Questions about the array below. Rows and columns are numbered from 1.
1) Find the entry just right of the largest entry.
2) Find the entry at row 3, column 1.
3) Find the entry at row 1, column 2.
4) Find the top-right entry.
5) Find the top-left entry.
6) Find the entry in the bottom-right corner.
7) Find the entry in the bottom-left corner.
8) Find the entry at row 1, column 3.
[[133 135 129 131 127 127 133]
 [128 123 129 122 127 129 129]
 [131 128 130 123 132 129 131]
 [129 131 131 131 128 128 131]
 [129 133 149 131 125 128 131]
 [132 131 126 126 127 127 128]
 [130 129 122 130 136 128 132]
 [130 117 128 150 129 128 131]
 [128 133 133 132 122 127 126]
 [125 117 123 121 136 120 131]
 [123 131 133 137 124 127 122]
 [135 135 126 123 120 126 125]
 [133 135 126 129 125 126 127]
 [123 122 127 126 127 128 121]
 [132 134 126 133 131 127 132]]
1) 129
2) 131
3) 135
4) 133
5) 133
6) 132
7) 132
8) 129

Read these off the matrix that follows. Counting starts at 1.
1) The entry in the top-left corner?
2) The entry at row 2, column 3?
3) The entry at row 2, column 2?
4) The entry directly below the largest entry?
5) The entry in row 1 and column 2?
6) The entry directly above the smallest entry?
7) The top-right entry?
8) The entry at row 2, column 1?
[[110 120 127 154 143]
 [109 125 127 143 113]
 [116 125 128 135 106]
 [112 125 129 135 107]
 [106 121 127 153 132]
 [105 124 128 150 121]
 [117 126 129 131 103]
 [120 127 127 125 104]
 [110 123 126 152 138]
 [107 124 128 153 130]
 [111 125 129 141 110]
 [107 123 127 149 125]
 [108 125 129 144 116]]
1) 110
2) 127
3) 125
4) 143
5) 120
6) 121
7) 143
8) 109

Questions about the row below.
1) Report the 3rd entry from the left.
2) Report the entry just left of 146.
3) Report the 2nd entry from the end.
[116 154 114 125 146 130]
1) 114
2) 125
3) 146

[[117 141 131 137 142 113 114 121 139 128]
 [134 101 118 137 109 140 126 146 130 134]
 [135 104 121 133 111 142 126 144 127 139]
 [138 106 123 129 114 138 129 145 125 138]
 [139 104 123 126 112 143 129 141 123 137]
 [140 107 129 127 118 141 135 140 119 137]
 [142 115 126 128 121 138 135 136 117 134]
 [143 116 128 128 120 141 139 135 114 139]
 [143 126 130 124 124 143 142 134 112 132]
 [144 127 129 126 124 141 146 131 111 131]
 [145 126 130 128 129 140 149 125 108 132]
 [148 128 131 131 123 140 151 128 104 135]
 [147 135 133 128 126 137 155 131 102 127]]
Rows and columns are numbered from 1.
Give the entry in row 1 and column 2.
A: 141
Give the entry in the bottom-left corner.
A: 147
The entry just left of the smallest entry: 134
The top-right entry -> 128
Give the entry in the top-left corner.
A: 117
Give the entry at row 3, column 2.
A: 104
The entry just right of the smallest entry: 118
The entry in row 1 and column 3: 131
Give the entry just left of 136.
A: 135
The smallest entry is 101
Give the bottom-right entry.
A: 127
Give the entry in row 3 and column 1.
A: 135
Give the entry in row 3 and column 3.
A: 121
The entry directly above the largest entry -> 151
Give the entry just left of the largest entry.
A: 137
The entry just right of 116: 128

arr =
[[146 145 136 127 115 111 119 135 124]
 [124 127 141 112 113 128 143 152 119]
 [127 124 150 131 129 123 124 123 126]
 [127 127 128 109 137 128 114 126 111]
 [125 138 112 104 101 143 157 109 136]
 [142 128 138 141 130 126 123 121 141]
 [139 117 121 143 119 124 104 120 113]
 [113 115 115 101 111 147 137 120 147]
 [120 127 109 135 115 136 109 124 144]]
The entry in the top-left corner: 146
The bottom-left entry is 120
Find the third largest entry.
Answer: 150
Find the bottom-right entry.
Answer: 144
Find the smallest entry in the last column.
Answer: 111
The entry just left of the centre entry is 104
Find the entry just left of the largest entry.
Answer: 143
Find the entry in the top-right corner.
Answer: 124
Find the second entry on the diagonal from the top-right corner.
Answer: 152
The 3rd-last entry, reading row by row is 109
The smallest entry in the first column: 113
Find the largest entry.
Answer: 157
Find the second entry on the main diagonal.
Answer: 127
Find the 5th-last entry, reading row by row.
Answer: 115
Find the top entry of the column that holds the largest entry.
Answer: 119
Find the entry directly above the centre entry.
Answer: 137
Find the 2nd entry in reading order.
Answer: 145
The entry directly below the centre entry -> 130
The fourth entry from the end, reading row by row -> 136
Find the entry directly above 152.
Answer: 135
Find the 3rd entry, reading row by row.
Answer: 136

Questions about the matrix below.
1) Which number is the entry directly above 136?
2) Which number is the entry in the bottom-left corner?
3) Which number is the entry in the top-right corner?
4) Which number is the first entry of the largest entry's row?
5) Which number is the smallest entry in the first column?
6) Which number is the entry just left of 153?
7) Which number is the entry just left of 156?
8) Which number is the second entry on the diagonal from the top-right corner?
[[149 126 117 101 156]
 [118 129 137 130 127]
 [134 153 147 115 136]
 [135 126 119 130 125]]
1) 127
2) 135
3) 156
4) 149
5) 118
6) 134
7) 101
8) 130

m =
[[154 140 122 127 139 115 137 142 140 141 141]
 [139 128 138 137 144 132 135 118 152 157 119]
 [138 128 123 133 123 112 120 157 121 126 148]]
The second entry from the end, reading row by row is 126
The third smallest entry: 118
Give the entry just right of 152.
A: 157
The third entry from the end, reading row by row is 121
The first entry in reading order is 154
Give the 4th entry from the end, reading row by row.
A: 157
The entry in the bottom-left corner -> 138
The 3rd entry on the main diagonal: 123
The fifth entry, reading row by row -> 139
Give the fifth entry from the end, reading row by row.
A: 120
Give the fourth entry in reading order.
A: 127

111	119	129	128	132	106	136	120	145	148
122	103	115	115	102	138	131	102	122	116
114	133	119	138	130	122	125	103	129	128
128	155	138	139	155	106	116	156	130	135
123	110	119	117	111	133	129	110	121	120
113	137	118	141	133	121	125	102	131	128
What is the smallest entry in the first row?
A: 106
What is the smallest entry in the last column?
A: 116
The top-right entry: 148
The entry just right of 136 -> 120
What is the first entry in the row that holds the largest entry?
A: 128
What is the entry just right of the largest entry?
A: 130
What is the entry in the bottom-left corner?
A: 113
The last entry, reading row by row -> 128
The fifth entry, reading row by row is 132
The second entry on the diagonal from the top-right corner: 122
The entry directly below 117 -> 141
The 3rd entry from the end, reading row by row -> 102
The entry in the top-left corner: 111
What is the third entry on the main diagonal?
A: 119
The entry directly above 141 -> 117
The entry just left of 141: 118

Read these off the row that follows.
1) Read off the entry just left of the centre entry.
2) Read off the entry just right of 116.
3) Read off the entry just left of 122.
(153, 122, 140, 132, 116, 128, 126)
1) 140
2) 128
3) 153

[[139 127 113 138]
 [139 128 113 137]
 [105 123 146 107]
 [121 127 135 122]
 [111 124 140 112]
 [108 121 138 115]
 [119 118 132 133]]
Rows and columns are numbered from 1.
The entry at row 2, column 2 -> 128
What is the entry in row 3 and column 1?
A: 105
What is the top-right entry?
A: 138
What is the entry just right of 111?
A: 124
The entry directly above 135 is 146
What is the entry just right of 119?
A: 118
What is the entry at row 1, column 1?
A: 139
The entry at row 2, column 3: 113
The entry in row 1 and column 2 is 127
The entry at row 2, column 1 -> 139
What is the bottom-left entry?
A: 119
What is the entry just left of the largest entry?
A: 123

Questions about the array below. Indices start at 1.
1) Report the entry at row 1, column 1.
2) Report the entry at row 1, column 3.
3) Report the entry just right of the largest entry.
4) Report the bottom entry of the column that holds the largest entry.
5) Report the maximum.
6) Report the bottom-right entry.
7) Report the entry in row 3 and column 1.
8) Report the bottom-left entry.
[[136 131 128 123 134 136 117 141 141 114 126 123 145 124 134]
 [133 132 124 137 123 112 126 139 140 123 131 139 141 138 138]
 [128 117 132 136 125 144 120 124 122 122 121 117 144 120 119]
 [132 131 124 138 123 112 126 139 140 123 131 139 141 138 138]
 [125 118 127 151 114 120 129 123 120 131 126 132 140 134 124]
 [133 131 124 137 123 112 126 139 140 123 131 138 141 138 138]
 [132 132 124 137 123 112 126 139 140 123 131 139 141 138 138]
 [128 117 132 136 125 145 120 124 122 121 121 117 144 120 119]
 [128 138 125 120 131 111 136 132 135 134 135 139 112 136 136]
 [131 137 129 105 141 136 127 134 136 126 130 124 116 122 132]
 [128 117 131 137 126 144 120 123 122 121 121 117 144 121 119]
 [136 131 129 123 134 136 116 141 141 114 126 123 145 124 133]
 [120 126 128 133 122 120 140 116 115 142 130 133 111 131 122]
 [132 131 124 137 123 112 126 140 140 123 131 139 141 138 139]
 [129 117 131 137 125 145 120 123 121 121 121 117 144 121 120]]
1) 136
2) 128
3) 114
4) 137
5) 151
6) 120
7) 128
8) 129

[[135 126 139 131 133 120]
 [123 129 121 131 137 117]
 [108 133 107 131 152 134]
 [129 132 139 130 124 137]
 [140 126 140 141 148 112]
 [132 133 134 123 117 135]
 [137 129 126 141 146 133]
 [125 134 134 132 130 125]
 [134 128 141 135 129 121]
 [121 136 136 123 115 138]
 [131 135 131 134 131 134]]
The third entry on the main diagonal -> 107
Which number is the entry just left of the largest entry?
A: 131
The top-right entry -> 120
Which number is the largest entry in the first row?
A: 139
The bottom-right entry is 134
The 1st entry in reading order: 135
Which number is the entry directly above the smallest entry?
A: 121
Which number is the third smallest entry?
A: 112
The first entry in the row that holds the largest entry -> 108
Which number is the bottom entry of the column that holds the largest entry?
A: 131
The entry directly above 108 is 123
Which number is the entry directly above the largest entry?
A: 137
The bottom-left entry -> 131
Which number is the 3rd largest entry?
A: 146
Which number is the last entry of the smallest entry's row?
A: 134
The entry just left of the smallest entry: 133
